The same turns and mirrors carry the whole set onto itself, and each row onto the other rows of its family. Which rows share a family with each named row? Give them in list order.
These 18 rows form 3 families of 6 rows each.
q_134: [-49 -26  12  34   8   8  35 -26 -31   2  39 -20  23 -42 -16   0]
q_974: [-23  -3 -47   1  15  24  24  -5  13   3 -12   0  44 -16   0 -56]
q_675: [-26  -2  22   1   0   4   8 -34   9  10  41 -40 -12 -11 -31  18]
q_138: [-57  -9 -37  25  13 -29  16 -32   2   4   0 -13  54 -18  15 -52]
q_344: [-31   2 -39  29  16 -26  17 -20   4 -12   6  -5  52   3  16 -49]
q_519: [-32  15  29   7  25  -9   0 -31   3  44  17 -38  30 -32 -38  14]
q_121: [-27   7  30  -6  20 -27   5 -32 -15  49  35 -39  34 -20 -20   6]
q_794: [-35   0  17  21  10  26  11 -18  14  11  19 -50 -17 -22 -26  14]
q_351: [-40  18  32  -2  19 -18  17 -27 -16  27  36 -22  23 -28 -27  15]
q_997: [-10   5 -46   0   4 -10 -19 -21 -10  30  13 -16  28  17  10 -55]
q_881: [-43 -11  13  27   1  15  25 -32 -32   5  40 -19  11 -30 -38  15]
q_228: [-39  -1 -41  16  14 -19   3 -28  24   5   7 -21  57 -11  10 -64]
q_726: [-19   4 -43 -11   4  -4 -17 -32   3  49  -7 -33  32  14  -4 -46]
q_258: [-54 -16  15  29  10  13   7 -29 -23  18  29 -21  15 -60 -27   1]
q_820: [-19 -17 -48   0   4  31  31 -13  20  -2 -22  -3  24  -6  -8 -37]
q_174: [  5 -14 -47  -1   6  14  17 -12  11  -2  -6  13  37   1  -8 -40]
q_638: [-10 -14  16   1   1  24  23 -21  12  11  27 -45  -8  -3 -27  15]
q_687: [-19   3 -55   7   3  16 -11 -25   6  30  -2 -31  40  14  -6 -59]

Same family as q_134: q_138, q_121, q_726, q_820, q_638
Same family as q_794: q_344, q_519, q_997, q_258, q_174
Same family as q_675: q_974, q_351, q_881, q_228, q_687

The same turns and mirrors carry the whole set onto itself, and each row onto the other rows of its family. Which rows share a family with each named row? Give them in list order.
These 32 rows form 4 families of 8 rows each.
q_332: [ 24 -37 -10  14  -7 -23 -19 -29   5]
q_347: [ 40 -27  -1   9  22 -26 -14 -12  -5]
q_998: [ 25 -42   8  11  19   3  10  -2  11]
q_954: [-21  36  -9 -12  -7   2  -7  28  -4]
q_738: [-29  14 -27   4   0   6  -1  37 -16]
q_367: [-36  20 -28 -23  -6  -7  -7  18 -16]
q_490: [-43   8 -21 -23   3  -8  -8  21 -13]
q_173: [ 38 -28  -7   0 -10 -15 -22 -29   7]
q_182: [ 37 -34  -7  16 -12 -12 -15 -25   3]
q_517: [ 41 -35  -2  20   8  -6 -17 -13  -3]
q_405: [ 25 -47  -7  14 -12   1  -3 -24   8]
q_376: [-39   6 -25 -20   7  -5 -14  12 -29]
q_458: [-28  28 -26  16  -1   0 -17  17 -19]
q_56: [ 14 -35 -10  19 -13   1  15 -22  22]
q_808: [ 19 -45 -25   4  -9   3  -3 -28  13]
q_494: [ 35 -38   8  12  14 -15 -23 -13   3]
q_234: [-31  14   8 -34 -11   2 -12   9 -10]
q_937: [-31  29 -27  -3  -3   0  -5  27  -8]
q_229: [-38   6 -27 -24 -17  -6  -2  15 -19]
q_977: [-32  26 -25   4   6  -7 -13  28 -11]
q_237: [-19  38   5   1 -19   7 -15  16  -1]
q_391: [ 28 -24 -20  17 -12 -30  -8 -30   4]
q_802: [ 31 -48  -5  17   8   7  -3 -10   2]
q_24: [-25  38  -4  -2 -12 -11 -17  24   1]
q_152: [ 46 -24   1  15  15  -2 -19  -6   6]
q_491: [-18  24  -3 -28 -24 -14 -15  18 -13]
q_242: [ 12 -43 -13  22 -11  -2  -3 -24  16]
q_985: [-24  28  -9 -31  -6  -8 -10  18  -9]
q_211: [-33  21   0 -29 -14  -9 -11  14   0]
q_241: [ 24 -42 -16  20  16  15  -2  -6  10]
q_713: [ 23 -43   6  23  11   6  -5  -5  13]
q_816: [-11  34   0  -2  -8  -4 -14  38 -12]

Same family as q_347: q_998, q_376, q_458, q_56, q_234, q_237, q_391
Same family as q_802: q_954, q_367, q_182, q_517, q_405, q_937, q_985
Same family as q_977: q_332, q_490, q_494, q_24, q_242, q_211, q_713

The same turns and mirrors carry the whole set onto itself, and each row onto the other rows of its family. Which rows share a family with each named row? Give them in list order.
These 30 rows form 5 families of 6 rows each.
q_607: [-24  14 -17 -22  -2 -25  -2  19  31  20  15  14  18  17  -3 -36  16   5
  14 -12  -2 -45  -3  21  -3 -34 -19 -21   5  -9  -8  28  -1   2  39  21
   5   4  -3 -49 -41  22  -3  -7 -49  15  11 -14   7 -32 -11 -18  11   3
  10]
q_979: [-19  16  -1 -12   7 -14  19  23   1  43 -14 -11   5   3  -1 -29  -5 -26
 -13   3   6 -12 -21  14  21 -28 -37  -2   5   3 -26  22  10  -3 -12  25
  14  20 -12 -30 -42  22  15  34 -19  28  19 -14 -23 -27  -3 -13  35 -32
 -12]
q_353: [-21  10  36   4  -6  28  -7  -5   8  15  -4  12 -21   1 -53   4  15  16
  -8 -38  -4   7 -22   7   1   4   0 -49  35   4   1   9  34 -36 -12  -3
  20 -20 -13 -43 -26 -51  19 -10   6  -5   2 -32   5  -4   1   3 -56  -3
  57]
q_733: [-15   6 -23  43  29  18 -11   6 -12  17  17  12  27  46 -28 -20  10 -39
  26  23 -23 -15  -6  24  -8 -37   1  15 -40 -24  25 -31   0 -41 -12 -29
  -6 -26 -32 -25 -46 -30  20 -25  24  -7   1 -23  -4  -1   5  41  23  -8
  14]
q_662: [ -7  10 -23  45  20  35 -28  11 -14  17  18   6  25  38 -24 -16  22 -43
  32  21 -32   1 -11  37   1 -45  -9  17 -34 -29  -1  -9 -10 -35 -16 -17
 -10 -30 -21 -19 -29 -31  31 -16   9  16  -4   5  -8  -8   9  43  33 -11
  15]
q_669: [-50  12  -2 -23 -21 -20  31  22   4  33  -1  10   9  12  10 -40  12 -16
  27   7  -3  -8 -27  35  20 -18  -3 -16  10 -20 -13  28  46   4  13  10
  19 -11  -8 -22 -54   6   7  14  -8   7  14 -43  -4 -13 -50 -14  -7 -31
   0]
q_310: [-18 -12  48  20 -39  46  10   9  18 -12  -6  17 -24  -7 -44  25  26  12
   9 -48 -12  -5   9  38 -12  -9   8  -3  22  15  10  27   9 -23 -23  -9
  14 -34  -5  15  -6 -34  40   9  17  10  -7 -11 -17   2  20  -7 -49  -5
   8]
q_754: [-35 -26  47 -13   2  63 -16 -25 -11 -11  15  24   8  35 -44  10  14  -2
   3 -11 -11 -24  -7  26   4  11 -10 -26  16   0  22   0  19 -23  27  15
  38 -29 -12 -42 -21 -39  27 -40 -10  16  21  -2 -26  -3  16   2 -44  -2
  37]
q_629: [ -1  11  -6  -2 -13  20  45  27   5  -7   4 -17 -14  31 -20  14 -15  22
  40 -48 -26  30  10  22  21 -39  26  -3  26 -12 -13  28  17  19  -2 -29
  -9  20 -55 -11 -38 -15   2  -5  21  50  27  -6 -22 -29  -4   7  33  -2
 -14]
q_214: [-30  -4  53 -14 -27  38  29 -27 -33  -2 -13  30 -20   2 -20  22  -4   6
  -6 -30 -12   0  -6  19 -12  -4 -12 -16  62   8  -8  29 -25 -37   1 -14
   0 -11 -46  -9   3 -11  32  27  10  19  30  12 -26 -20   6  14 -16  12
  -3]
q_140: [-13   9  21  19  39  14  13  13  -9   1  -4  31  14  27 -15   4 -25 -52
  -3   0 -17 -11  -6  20   0  11  -8  -5 -26  -6  34 -36 -15 -57 -26  -9
  -1 -19 -58 -22 -47 -15  -5   9  60  11  19 -31 -23  -9 -25  21  -1 -16
   0]
q_314: [-22 -29  45  -8 -12  70 -11 -28  -7 -19  19  34  -1  31 -45  11  18   0
   9 -11 -11 -18  -1  42 -11  -9   1  -6  27   4  28   6  -4 -20  27   1
  19 -25 -19 -14  -5 -39  48 -16  -6  23  29  17 -31  -2  20  10 -39  18
  17]
q_269: [-35  -6  24   0   7  29 -15  -7  -4  -6  23  19   5  23 -30  14   2  13
   9 -44 -30 -48  13  15   1  21  -9 -46  19  -2  -6  17  -4 -38  37  -3
  23 -33 -38 -52 -40 -24  -2 -53  -8   6   5 -15  13 -24  14 -20 -34  -6
  39]
q_838: [ -2   8 -14  24  31  -2  -3  29  24  -8  34  35  23  35 -19 -13 -10 -31
  22 -15 -35 -45  27  37 -23 -22  -2  -8 -32  -9  35 -31 -28 -41  14 -33
 -11 -25 -49 -24 -41  -3  -3 -20  25  -1   9 -16  15 -20  -5   3   4   8
   4]
q_415: [ -4   2 -21  -1   0   0   8   1  32 -10  19  -9   7  35 -18  15  -5  23
  44 -54  -9 -31  21  25   0 -34  18   2  12   0   0  28 -22  15  24  -5
  -6   9 -29 -18 -43  23  -6 -19  -7  44  -3   8  -4 -50  23  -9  31  -6
 -19]
q_58: [-51  -9  55  -8   0  35  25 -12 -32   4 -17  15   2   5 -16  23  -9  -5
 -17 -30 -13 -27 -11   3  15  26 -28 -29  31   8 -20  21  12 -39  -2   9
  43 -22 -29 -38 -33  -7   6 -12   7   8  27 -27 -19 -17   7 -11 -27 -36
  19]
q_663: [  3  25 -33  32  38  19  20  26  25   9   3   2  10  17 -34  -5 -19 -36
  13 -15 -19  12  -3  21 -15 -32  -3 -17  -7   4  16 -35   7 -49 -30 -48
   2 -33 -15 -15 -39 -10  12   1  40  -2   9 -27  26  -9 -21  28 -27   1
  40]
q_957: [-43   4 -19  -7 -21   6  20  -7  23   1  -3  -5  32  42 -11 -17   6  -4
   4  -9  14 -12 -15  18   8 -44 -23  15  11 -16 -23  24  32  28  23  11
  17  11   4 -36 -41  22  18 -11 -40   9   8   1 -22 -41  -6   9  18  11
   0]
q_472: [-26 -10  39  -7 -31  29 -12  -1  -1 -19  18  49  -3   8 -19   5  34  12
  17 -34 -33 -42  23  46 -30 -13  -2 -14  25  -7   6  33 -36 -35  33  -1
  -9 -34 -29 -10   5 -22  21  -6 -17  15  11  14  -8 -11   9  -7 -20  22
  -1]
q_817: [ -5  -5 -10  -6  25  -3  44  14  -4   9  24  22  -3  31 -15 -17 -13 -35
  43   4 -25  -4  -9  40  -2 -23  31 -19   4  -2  42 -26  11 -38   0 -49
   2 -20 -48  -7 -47  -7  13   6  63   7  22 -30  15   4 -28  10 -15 -11
   1]
q_580: [ -3  14 -27   5  -3  15  39  18  55  -2  -8 -29  -8  16 -36  14 -32  19
  14 -42  14  15   8  17  11 -37  11   6   4  25   5  14  13  18 -12  -8
   6  12  -5   5 -55   7  13   4   6  49   7 -24 -12 -24   1  -4 -10   2
  -1]
q_305: [-21   0  49 -19  10  29  33  20 -13  -8  10  11  -2  25 -21  13  -2   0
  13 -48 -28   3 -12  11  29  11   4 -48  22 -15   1   2  56 -18   4  -1
  27 -14 -48 -62 -35 -38 -17 -35  26   9  30 -30 -14  -9 -15   0 -27 -15
  44]
q_541: [-27  29 -15 -23 -20 -14  10   8  45  16 -20  -6   2  11 -15 -12  13   9
  20 -16  27  17 -28  10   4 -29  -1 -12  10  -4  -3  26  19   9 -16  34
  -1   1  25 -19 -47   3  -4  22 -16  33  -9 -28 -17 -23 -35  12 -19  -4
  20]
q_751: [ -1  28 -17  18  22  20 -47  23   7  -3  28  20  28  21  -8  -8  27 -44
  36 -11 -46 -16   4  52  -3 -23 -15 -20 -23 -38 -17  10 -31 -38   5   7
 -17 -46 -16 -38 -24 -15  -5  -7   2  32 -11  25   6 -36 -12  18  19 -19
  22]
q_189: [-21 -10  40 -15 -45  36  28   9 -14 -10  15  32 -18  -1 -14 -14  14 -18
  24 -19 -28   1  -5  76   5 -22  10  -8  40  -6   1  32  12 -10   9 -18
   2 -39 -23   9   6 -15  46  34  23  14  27  16 -10  -5 -14  -9 -31  -6
 -10]
q_421: [ -3   9   4  -6  13 -13  28 -14   2  19  -5 -11  -9  28 -14   8 -19  -1
  18 -31  10   1 -13  -2   9 -25  16   6  26   1  10   9  -7   4 -20  -4
  -6  31 -45 -23 -51  25  -2  23  29  36   3 -10 -29 -46  13  16  44 -20
 -33]
q_645: [-28   0 -23   1 -13  13  30 -18  25 -12   2 -15  23  57 -23   4 -17   7
  16 -29  15  -8  -3   9   3 -43   1  18  21 -14  -6  16  25  31  20  -9
   9  20 -17 -29 -46  23  11 -19 -18  15   7   8 -25 -51   2  17  23  19
  -8]
q_76: [  1  14   6   0  17  39   7  54 -12   3   7   5  13   8   3  -3  34 -42
  44  -6 -53  22 -15  44  23 -27 -17 -27 -16 -28 -32  20  21 -29 -23   6
   1 -29 -14 -24 -16 -37   1   8  17  56  20   4 -15  -3 -21  22  23 -31
  26]
q_978: [ -1  28   6  21  24  43 -24  13 -24  11   6  16   8   6 -12  -5 -14 -64
   0   7 -36  18 -15  49  15  -7 -27 -12  -6 -11 -16   5 -31 -48 -26   2
 -13 -34 -36 -16 -18 -23  23  38  31  43  19  20 -17 -20 -21  26  11 -21
  12]
q_30: [ -5  25  -8  31   7  29   0  34  22  -8  -9  10  20   6 -17  14  36 -46
  37 -21 -25  23  -7  37 -16 -30 -16  -3 -17 -24  -6  -8  -1 -44 -53  -7
  -9 -50  14  -5 -15 -19   0  20  30  22 -15  -5  -8 -12 -25  46  -4 -15
  27]

Same family as q_314: q_733, q_662, q_754, q_957, q_645
Same family as q_421: q_979, q_214, q_140, q_58, q_978
Same family as q_580: q_353, q_310, q_663, q_541, q_30
Same family as q_189: q_669, q_629, q_817, q_305, q_76

